One turn moves every row onto another: examples first, then more rows asked:
N: -7 -9 -7 5 20 0 -5 -13 -11 -15 1 3 -5 -4 11 -7 -3 -8 4 20 -1 6 10 -3 -13 -6 2 4
U: 7 2 2 25 -2 13 21 -16 8 -11 12 9 -4 18 -3 3 9 2 -17 -13 -4 15 10 -1 9 12 5 12
F: 2 -20 -3 18 4 -16 12 -14 4 9 11 9 -16 5 -1 -8 13 10 -10 -2 -14 24 0 0 -1 1 9 -1
Y: -9 -3 7 0 3 9 11 -17 0 6 27 7 17 -2 3 -6 -1 -4 -12 9 -3 21 -6 -9 5 9 3 7
Q: -11 14 6 14 -10 2 15 -7 1 -4 6 10 1 16 -10 3 6 -7 -8 8 4 1 -4 -26 -1 -15 4 18
L: -2 15 -1 13 -8 7 10 1 1 -3 -9 10 6 0 0 4 -1 -9 -2 4 -17 15 -10 8 -15 -20 14 20
E: 0 1 8 2 -20 6 16 -1 12 1 3 -5 8 1 -15 6 -7 0 -8 2 -4 7 -20 4 6 -9 7 10
C: -9 1 1 2 -6 -2 -7 -6 0 12 12 4 -1 6 -3 10 0 3 -2 33 -7 -5 -4 -3 0 -6 -1 4
Z: 2 -3 4 10 2 -12 -8 -9 -8 4 -1 15 -17 18 -5 -21 -3 6 -13 5 0 22 23 5 -5 -1 6 4
V: -11 7 -13 18 8 -4 13 1 15 -13 12 -1 9 5 -9 12 3 4 -16 1 -11 -2 -10 -8 1 8 -3 7
W: -8 11 8 -1 -8 10 -4 -13 -5 -6 -11 -5 -5 -1 2 -14 8 1 -28 -2 -5 2 21 9 -1 -9 -7 8
J: -10 -4 0 13 -12 3 19 -6 8 -11 -5 25 -7 5 -1 11 8 7 -9 7 -4 5 5 -3 4 20 -4 20
K: -12 -5 7 21 11 2 1 0 4 2 1 5 -4 6 -7 0 3 -3 -10 -6 -8 16 -12 -3 3 30 5 10
H: 12 -3 -7 4 17 -10 6 -5 -6 3 -9 -4 6 -7 -10 -17 1 14 -7 7 -3 0 19 12 10 -3 -2 4
P: 1 4 1 25 4 0 1 -23 3 11 4 -1 4 4 -7 -5 4 -14 0 9 2 19 23 0 -9 12 -6 -6
D: -8 -5 -7 6 2 5 -7 -4 -15 -1 -14 -6 10 -5 -7 -7 -4 -1 -3 13 6 6 3 13 8 -19 -2 22
G: -1 -2 2 14 -12 1 2 -4 7 5 -1 -4 -14 9 12 -31 -3 2 3 4 -5 15 2 7 14 11 14 11
X: -6 -4 2 9 3 -5 23 -14 5 -2 -6 -9 0 10 -5 -4 1 -8 -9 16 -2 4 -4 -2 4 -36 0 7
A: -6 -2 0 -12 1 -3 4 -8 4 -6 -11 10 -7 5 -2 -14 8 11 -7 8 1 -15 8 12 -6 -22 0 18
S: 5 -8 -4 18 8 -11 0 1 5 1 -15 -12 -15 4 8 -10 6 3 2 -4 -9 19 19 6 -8 5 3 17

L goes to -> W
V goes to -> X
Now these:
A goes to -> S
Z goes to -> K
Y goes to -> C

One turn moves every row onto another: examples first, then more rows asked:
nefa: -7 -9 -13 -3 10 -5 -14 -19 16 0 19 13 -9 14 0 -22 15
muz: -14 6 -27 -21 5 5 -13 -9 10 14 6 17 -2 14 -3 -12 10
sil: 19 -5 6 -14 -6 0 -15 -8 3 -2 -16 -7 -3 11 -13 -14 20
rege: -2 -13 -15 -23 3 -6 -15 -10 15 10 20 15 1 10 11 -14 27
Dato: 6 8 2 4 11 8 -20 -11 8 6 -20 -3 -1 10 -6 -12 16
suni: 4 -15 8 -12 16 13 -19 -5 16 13 -6 -1 -6 28 -2 3 5
Vok: -4 -7 -18 -9 9 -7 -11 -20 18 4 21 13 -10 24 2 -17 13
nevog: 16 -8 11 -18 3 2 -22 -3 10 12 -19 -6 -12 15 -11 -7 11
Vuned: -3 -4 -14 -13 3 12 -5 -18 14 11 0 -13 -10 21 16 -4 26
veki: 1 -15 -21 -14 1 -14 -17 -6 20 18 13 9 -12 20 -6 0 2
fav: -2 1 10 -26 12 -8 -5 -14 4 -5 -18 7 4 10 -7 -6 16
puf: 22 5 -5 -12 7 1 -8 7 4 20 -7 -2 8 10 6 -6 21
lum: 21 -8 0 -12 -8 -8 -6 -8 9 0 -16 -5 0 11 -14 -16 20
Gab: -5 -17 -7 -24 15 -13 -12 -2 29 15 10 -2 -5 11 8 -19 12
rim: 13 4 14 -17 -1 -8 -16 -5 16 6 -11 10 11 10 7 -6 7
meru: 23 6 -5 -13 6 2 -9 9 5 18 -8 1 6 11 6 -6 22
vav: -3 -18 -25 -12 5 -13 -11 -9 16 11 16 5 -12 20 -4 -2 6
gutam: 3 -11 -4 -1 19 23 -9 -10 13 6 -7 3 1 18 -11 -10 11
geki: -9 -11 -23 -9 7 -8 -6 -7 9 15 10 -1 -15 25 13 -1 16
tebat: 11 -4 -1 -14 -5 4 -7 1 2 2 -10 6 9 -7 -6 -10 12
vefav: -3 -9 -18 -17 9 -7 4 -20 21 8 7 8 -11 32 -5 -18 16
desav: 12 8 4 -1 -3 -5 -23 -9 6 4 -19 -6 4 15 -1 -3 15
geb: -7 -10 -25 -21 4 -18 -10 -12 25 11 6 14 8 10 -4 -2 14
vomi: 1 -8 -16 -25 0 4 3 -23 25 8 -10 -10 -9 26 -3 -3 18
Paz: 8 8 3 -4 -7 -7 -22 -10 0 3 -15 0 1 18 8 0 19
Tunu: -14 5 -26 -21 5 6 -14 -8 12 12 6 19 -3 13 -1 -12 11
Toruv: -5 -17 -8 -25 14 -13 -12 0 32 14 9 -1 -5 11 8 -18 12
dut: 0 0 8 -25 12 -7 -4 -10 7 -6 -20 7 4 10 -7 -7 18

desav goes to -> Vok
Gab goes to -> puf
Now these:
nevog goes to -> geki
lum goes to -> veki
suni goes to -> Vuned
rege goes to -> tebat

